The rows of X fall into a few groups, which share some directions, and each row is roughly a mix of its group's hidden directions, except some rows that fit no group.
X (111 x 13):
[[  6   4  17   2   1  -8 -22  -7   7 -10  13 -19  19]
 [  4  28  -3 -26  -3   1   8  -1   2   8   2   1 -18]
 [ 17  19   1 -21  17   2  -9  -1  -6 -11 -12  -5  13]
 [  3  17 -17 -10 -12 -12 -14 -13   8   4 -17 -14   9]
 [ 28 -16   3  18  -4   0   4  -9  17   5  10  -6   5]
 [  7  -5 -13 -28  -1   3  21   2   9   7   8   0  18]
 [ -8   1  -6  -9 -13   3 -25 -11  26  -9   9   3   1]
 [-12 -18  -7  17 -18 -24  -7  -6   7  -1   2  11   0]
 [ 21  11   0  -5   7  14 -12  -4   8  20  13 -18   4]
 [  3  -7  -5  -3   6   8  16   1 -11 -14  15 -17  27]
 [-12 -10 -11  10 -24 -25   0  -6  10   3  -2  13  -7]
 [-15  -9 -10  11  14  25  16  12 -13  -4  -1   7  -7]
 [ 10  -4 -13  -1  -4  20  11   2   3   4 -32   9  -4]
 [ -3   5  15  25  18 -16  -2  10  -8   3 -12  -7 -11]
 [ -2 -11 -15 -24 -14  14  12  -3  14   8   6   0  14]
 [-13  -4 -10   6   3  -2  20  12 -23   4 -16  13 -13]
 [ 15  14  -6 -18  -5   5  -6 -16  13 -19   0  17  -8]
 [  4  20  -1  10  22 -12  -9  -8  -3 -19  -7  12 -12]
 [ 24   6  12   5  15 -15   8   7 -23  -3   6 -10   0]
 [ -8   0  10  17 -16  10 -20  -9  10  -8 -12   1 -19]
 [-19  -9 -28   2   1  15 -10 -17  -3   9  -2   4   2]
 [  9 -10 -17  16 -19   1 -10 -11   1  19  14  -6  11]
 [-26  17  11 -11 -11  -7   6   0  10   5  13  -7  14]
 [ 15  -2 -21  18 -20  -5   1   0   8  11 -17  -8  -3]
 [  5  30   2  -4  23   4   0 -11  13   6   8 -11   2]
 [ -3  -2 -10  23  -9  -9  15   7  11  -2  -3 -12 -25]
 [  5  10  11  19   5  -2 -16  -3 -22 -23   9  -1  -2]
 [ -9  10   1  -4  22 -23  12  19   5   9  -3  11   6]
 [  8  -9   4  10 -16   6  -3 -19  -4  15   0   5  28]
 [ -5 -19   6  -8 -25  13   8   9   7  11   8 -13  13]
 [-19  27   6 -20 -12  -4   5  -2  11   5   9  -6   5]
 [  0  -9 -21  18 -15   0  16  -1   3  -1 -11  12 -20]
 [ -7   4   4  23  -4  -1  23  -4  15   5 -20  11  -6]
 [ -1   6 -11 -20 -13 -11 -23 -12  -4   0  -5 -11  17]
 [  1  31   4 -21  -5   7  18   1   4   8  -1  -9  -4]
 [ -6   2 -11   8  16   3  -1  -3 -24 -16  16  -4  20]
 [  2 -12 -15  13 -23 -19   1  -8  14   3  -3  13 -12]
 [-17 -22  -7   4 -16  18   2  -2   6  16  -2 -14   7]
 [ -5 -10 -18  16 -13  -4  22   2   0   6 -11  14 -17]
 [-13 -23   0  11 -12  11   3   5  -6  20   0 -20   6]
 [-13 -19  -6  17   0   6   0  -3  -4  25 -13 -16  -6]
 [ 28   8  -6  -1   7  17  -9   4   9  23   3  -9   0]
 [-18  -3  -8  -3 -17  16 -11 -10  24  -3  -8  10  -6]
 [ 18 -15 -11  10 -17 -17  -9 -11  15   3  -5  10  -9]
 [ -3  13   1  13  26 -22  -5   6 -13   6  -6  10 -10]
 [-15  -2 -10  -3  -5 -21   4   0 -13 -28 -10   8   2]
 [ -5  -2 -20 -16 -13  17 -11 -15  -2  -7  14  12   9]
 [-11   3  16 -22  21   6  -4   2 -10  -9  11  16   9]
 [-10 -11 -16   0 -14   0  17  -1  13  17  -2  21 -11]
 [-29 -10   7   4 -12 -17   7  -9  -8 -18   5   2   3]
 [ -9 -12 -13  -1 -12  12 -11  -4 -23  11  19  -1  12]
 [ -7   1 -13   0 -26 -12 -11  -8  12  12  -7 -20  -5]
 [  1 -11 -18 -20 -16  17   2 -14  16  11  -4   3  -2]
 [ 20  11   1  -8   8  17 -13  -3  10  24   7 -12   4]
 [  8  15 -13 -22   3  -6 -16  -6  -6  -7 -17   4  18]
 [  3  12 -10   1  23  -5   8 -11  18 -12 -20   3  -9]
 [-23  -2   2 -14   0 -16   3   8  -8 -24 -13   9  -8]
 [-14  13  25 -26  10   1  -3  -2   7  -4  -9  -9  -3]
 [ 10   9  -7  25  -1   8 -11  13  12 -10 -17   9  13]
 [  8  15  -8  -9   7  21  -7  -4  10 -11  20  -6 -20]
 [ 13  19 -18   1  -5  -8  -3  -2  14   4 -21 -18  -6]
 [ 16  20 -25  -8  10   0  -9   9  10   7 -12  -1  -9]
 [ 29 -15 -11  -4   0   7 -11  -8  12   6 -13  12  -9]
 [  8 -25  -7  23   2  17 -10  -3  10 -12  -7   0   8]
 [ -2  27   9   6  -9 -11  17   0  -3  -5  13 -21  -3]
 [-14   2  11  -9  -3 -20 -25   0  -7  -6 -10  -2  20]
 [ -1  32   1 -12  21  -2  -1 -12  10  -2  -3  -6   6]
 [  5  10  15  -5  -9 -30 -16  -5  -5  -3  -6 -11  14]
 [  0 -18   3  23 -13 -13   6  -7  17   5  16  -2  10]
 [-29  11   6  -1  -6 -22  -1   2  -7  -3  20  -2  -1]
 [ 11  29  -6   3  14  -2   7  -5  16   1 -16 -11  -4]
 [ 11 -18 -10  16 -18 -14  -8 -12  19  -1   3   7  -6]
 [  0  14 -17   9  -9 -16   8  -4   9  -7 -29  -4  -4]
 [-12   3 -11 -24  -2 -13 -20  -5 -13 -13   6   3  12]
 [ 27  12   5   7  14  -7  -4 -11 -15 -16  -3  -3 -13]
 [ -7 -20 -10  -7 -23  -4 -18  -4 -12   5   5   8  15]
 [-26  -4  12   3   0  -9  17   3   0 -15 -13  16  -8]
 [ 11   3  26  11 -17   5  -9   1   3 -22   1  -8  -9]
 [  1   7 -16  -5   0  25   4   4  -3  -7 -28   6 -11]
 [-20 -15   8   2  -8  -1  10  21   2  18   5  -9  16]
 [-13 -23  -5  25  -1   6 -13   0   2 -17  -3   1   9]
 [  1 -24  -1  10   2   3   8  18 -17 -13  10  16  -9]
 [  7  12  12 -11  23  24  -1   6  -9  -5   5 -14   8]
 [  2  12  21 -17  13   2 -13   0  -2   0  13 -15  19]
 [ -1   5   8  20   6   3  24   7  16   2 -11   0 -22]
 [ -9  -6 -13   0  -7 -19   3   2 -16 -27 -12  11   5]
 [ 10 -15  -7  10  21  10  -5   0   5  18 -24  -2   0]
 [ -6 -11   5  -1  -8  -5   1  18 -21  23  17  -4  12]
 [  4 -21  11  14 -12   8   5  -9 -13   4   4  14  22]
 [-21  14   8  -5  -7 -21  12   8 -19   4 -12  -2   7]
 [-10 -19  -7  -7  -4  -9  -3  17 -19 -21   3  13  -8]
 [-15  -3  -4  13   2  13   2 -11  24 -14 -19  -9  -4]
 [-16 -12   1   9  10  -9  13  18  -7  23  -1 -12  11]
 [  3  19   4  14  14  -2  21   1  15  -6 -12  -9 -16]
 [  2  24  10 -10  -2 -17   4  -3  -1   1  26 -12  -9]
 [ 20 -11  18   0 -15   6  12   1  11   2 -10 -22  -8]
 [ -5 -23  -9   8  -8   0  -5   1 -17  -2  23  16   9]
 [ 16  -6 -12  14 -10  -5  26   0   0  10  -8   8 -19]
 [  5  24   3  -9  -5  -7  11  -5   8   4  27  -9 -15]
 [  2 -10   8 -16  15  10 -11  11 -15  -5  28   3   0]
 [ 31 -10  -4   1   5  22  -2  -5  11   2 -14  -1   1]
 [-12  -9  -3  14  -7   7 -16   1 -29   8  15  -3   6]
 [-16   9  14  11  13 -22  -1  23  -4   7   0  10   1]
 [-28 -18   6  12  -9  -5  11   3  -1  -3  12  12 -12]
 [ 16  12  -3   3  24 -15   1   0 -25  -7   8   2   3]
 [ 15  26 -14 -10  16  -6  -4   3   6  -8 -10 -15  -7]
 [-10   5  10  28   4   1 -17  -6   0 -14 -12  -2 -15]
 [ -4  12  10 -21  23  10   8  10 -18   9   9  -1  -1]
 [  8   2   8   7  14   9  10  -8 -10  -4  -4  25  24]
 [-11  21   1 -19 -16  -7  14  -4  15  15  11   2  -4]
 [ 17  19  -5 -21  -1  19   8  -1   6   6 -16  -1  -8]]

One row of each group comes first, with its name. Which group is each row after those in?
[ -6 -12  -5  29 -14   1  15   1  11  13   0   7 -13]
E
[ -1  14  17  -7  -8 -31  -7  -2  -8   1  -3 -11  14]
M
[ 21  14   3 -22   0  -4   9  -4  19 -17  -1  10  -2]
G

[-13   0  26 -17  15   9   6  14   4  -3  -5   8 -15]
E
[ -8   3 -11   1 -17 -13  -5   1  13   3  -1 -27 -20]
E
[ -3 -27 -11   6   0   2 -15   1  -2  -1 -23  18   4]
M
[ 10   2  -3   7 -10  14 -17 -23   3 -13 -10   0 -21]
G
[ 13   9  11   5   8   0   6   1  -8 -32  10 -11  13]
G
[ -2  -7  24   6 -15  -4   0  22 -12   5  15  -8  10]
G
[-10  -8  18  13 -17   8  -1   3  23  -3 -15 -11  -9]
G
[-14  -6  -9  -4  -8  -2  -8   0   9  31 -10  13 -14]
G
[ -4   9   9   5 -12  -7   8 -21   6  -1 -26  -1  20]
E
